[ 35  54 -12  44  15  59] yields 59
[-80  75 -46 -10 -49] yields -49
[-42  22 -79  53 -27] yields -27
[-61  45  64  66 -13] yields -13
[74 41  3 46  6] yields 6
[ 59 -62   0  50] yields 50
[ 51 -75  39 -63 -65  37  63] yields 63
[ 48  62  47  45   7 -50 -57] yields -57
---
7634	8336	7618	2148	7760
2306	2503	1801	7819	8228
>> 2148

3	16	35	2	-37	23	-18 >> 23

77	135	24	91	238	105
22	233	80	175	233	227
>> 238

571	646	803	474	751	192 >> 751

763	231	345	493 >> 345

5615	4784	5438	6142	6333
2749	7433	6358	5110	4266
9903	6045	7602	5603	6858
>> 6142

930	32	693	656 >> 693

84	40	47	61	79	3 >> 79
---
Q: 0.05	-0.18	1.24	-1.01	-0.23
A: 1.24

Q:
10.77	7.42	-3.58	-4.47	6.82
-7.66	6.54	2.01	-5.80	9.46
5.38	15.00	-21.14	6.13	-13.06
A: -21.14

Q: -13.5	4.6	10.2	-0.5	7.3
A: 10.2

Q: 3.484	5.133	17.420	-15.562	6.725
A: 17.420

Q:
-0.08	-0.58	1.71	0.29	-1.75
0.13	0.76	0.93	-0.60	-1.03
A: 0.93

Q: -13.73	-115.36	-131.47	134.85	-68.78
A: -131.47

Q:
-1.51	1.06	-0.93	-0.06	0.03
0.03	-0.17	0.26	-0.34	-0.64
-1.11	1.78	0.37	-0.80	-0.63
A: 0.37
---
Input: [ 68  41  77 -66]
Output: -66
Input: [ 16  13 -18  67]
Output: 67
Input: [-49  10 -32  76]
Output: 76
Input: [ 63 -12  -1 -45]
Output: -45
Input: [ 64 -66 -68  45]
Output: 45
Input: [ 31 -57  66  69]
Output: 69
Input: [ 19 -39  -4 -66]
Output: -66
Input: [ 6 34 72 58]
Output: 58
---
[  55.206   74.883   23.283 -127.872   -4.522  162.251  179.163] -> 74.883
[ 0.134 -0.132  0.035  0.125  0.165  0.108] -> -0.132
[ 0.127 -0.117 -0.019 -0.032 -0.064] -> -0.117
[  14.4  124.2   -9.6 -132.6] -> 124.2
[  7.50  18.63   8.07   9.53 -19.52 -13.14] -> 18.63
[  90.8  -57.4   17.0 -100.1] -> -57.4
[-0.64  1.15 -1.16  1.04  0.26  0.53 -1.10] -> 1.15
[-14.87   7.17  15.97 -10.87] -> 7.17
---
Input: [-61  68  -7  21 -11  40 -30]
Output: 21, 68

Input: [-29  25 -66  32  22]
Output: -66, 32

Input: [-33 -47 -42  66 -14 -59 -39]
Output: 66, 66

Input:
[[-80  25  14  -7  -2]
 [ 68 -33  30  23 -10]
 [ 72 -35  27   3  -7]]
Output: 30, 72

Input: [-68   4  39  65  64  35 -15]
Output: 65, 65

Input:
[[-24  58 -19  15  50  13 -22]
 [ 19 -72 -61 -18 -11   5 -32]
 [-26  73  25  17  30   2   7]]
Output: -18, 73

Input: [ 31 -65  61 -70  51]
Output: 61, 61

Input: [ 59 -10   8  -5 -60 -59   5]
Output: -5, 59

Input:
[[-80 -32  72  54   6]
 [-63 -48  55  66 -12]
 [-79 -35  71  57   5]]
Output: 55, 72
---
[[-28  15  -6 -10 -45  -2 -17]
 [ 33   3 -16 -13 -58  19  25]] 33, -58

[ 12   1 -59 -16 -23] 12, -59

[[-33  56 -53 -25 -66 -55]
 [-54  31  10  22  32  59]] 59, -66

[  1  32  26 -46  58 -63 -45] 58, -63

[-24 -41  71 -15] 71, -41

[ 37  73 -50 -26 -22 -24   0] 73, -50
---
[8464 9792 1670 7451 8615] → 9792, 1670

[ 894  432   22 -345 -704] → 894, -704

[447 323 940 238 475 792 681] → 940, 238

[-121  538 -383 -939  148 -723 -691] → 538, -939

[ 601  884 -665  485  170 -956] → 884, -956

[7 9 7 2 6 5] → 9, 2

[ 29   7  14 -40] → 29, -40

[[ 631  348 -259 -704]
 [ 229  365  541  354]] → 631, -704

[[ 266  538 -448 -118 -344  853 -864]
 [-577  210  308  505 -146   80 -487]] → 853, -864
---
[[ 29   0  17  -3  16   5 -13]
 [  4  -2   3  11   4   3  30]
 [-34   6 -15   2 -12   1   7]] >> 1

[ 24 234 193 216] >> 193

[[7125 5019 5523 7888 7943 6679 6892]
 [3211 6065 5808 6267 6904 4886 6330]
 [2878 6563 7826 7011 4839 8502 5803]] >> 8502

[ 836  371   56 -197 -713] >> -197

[99 50 55 51 47 49 13] >> 49

[[8 5 1 6 7]
 [5 5 6 6 7]] >> 6

[[74 68 54 45 40 27 12]
 [89 70 80 23 16  7 48]] >> 7
---
array([[2283, 4170, 4396, 3348, 9220, 1222, 4000],
       [3404, 3882, 4506, 1222, 2414, 3107, 1433]]) value 2414

array([[ 910, -234,  405, -749],
       [  40, -277,  -55,   87],
       [ -12, -158,  -54, -422]]) value -277

array([[324, 537, 285, 637, 175, 485],
       [350, 346, 361, 360, 345, 356],
       [269, 805, 337, 609, 410, 180]]) value 360

array([[ 505, -153,   38, -708],
       [-345,  873, -518,  172],
       [ 279, -621,  756, -160]]) value 873

array([[ -63, -653, -148,   78,  668, -773, -129],
       [-962, -528, -506, -472, -673,  717, -468],
       [-365, -207, -146, -115,   20, -584,  356]]) value -673

array([[62, 12, 39, 51, 22, 17, 43],
       [82, 58, 39, 37, 56, 23, 51]]) value 56
---
[[-40   8  17  32 -70]
 [  2  10 -45  -7  47]] yields -7

[[-13  30  40 -70  24  36  -1]
 [-23 -14  43 -70  32  24  -8]
 [-27 -15 -24 -70 -20 -36  11]] yields -36

[ 61 -44  80 -19  24   7] yields 24

[-15  62  26 -64  42] yields -64

[  5   7 -78  -2] yields -78

[ -2 -39  53  81] yields 53

[-75  -8  53 -31 -24  21] yields -24

[[ 30  42  61  63]
 [-36  47 -39   7]] yields -39

[ 17  32 -62  29] yields -62
---
[ 23  -7 -50  21   6  70  -1] | 21, 70

[-47  69  45  22 -66] | 45, 69

[  5  25 -68  30 -46] | -68, 30

[-11  -5 -16 -11 -58 -15  31] | -11, 31

[45 60 53 50 48] | 53, 60

[ 14 -50  62   8  60 -26  21] | 8, 62

[ 33 -61  18  16  65] | 18, 65

[[  9  -5   3  28   1]
 [ 24  18  16  38  13]
 [-18  -2 -49  77 -24]] | 16, 77

[[ 73 -33 -18 -49 -29]
 [  4  34  27  12  -6]
 [-19   2  19 -15 -51]] | 27, 73

[ -4 -25   1 -73  -5] | 1, 1
---
[2973, 2649, 4634, 6756, 5731, 9130] Answer: 9130, 2649
[67, 72, 75, 6, 60, 83] Answer: 83, 6
[8, 40, 26, 12, 30, 36, -26] Answer: 40, -26
[121, -575, 393, 593, -37] Answer: 593, -575
[6223, 8587, 1259, 7345] Answer: 8587, 1259
[29, -28, 2, 18] Answer: 29, -28
---
array([[ -8, -33,   7,   8,  21,  41,  -1],
       [-15, -40, -24,  27,  47,  32,  22]]) ==> 21

array([[-33,  23,  28,  32,  24],
       [ -2,  38,   0,  12,  29]]) ==> 24

array([220,  47, 199, 135, 229]) ==> 229

array([ 14, 192,  64,  17,  88]) ==> 88

array([[ 221, -888,  144, -104],
       [  -5,  880, -373,   47]]) ==> -5

array([101, 195,  43,  85, 159]) ==> 159

array([56, 28,  3, 81, 96, 36]) ==> 96

array([ 10,  61, 110, 103, 219, 180,  72]) ==> 219

array([807, 263, 495, 538, 581,  39, 427]) ==> 581
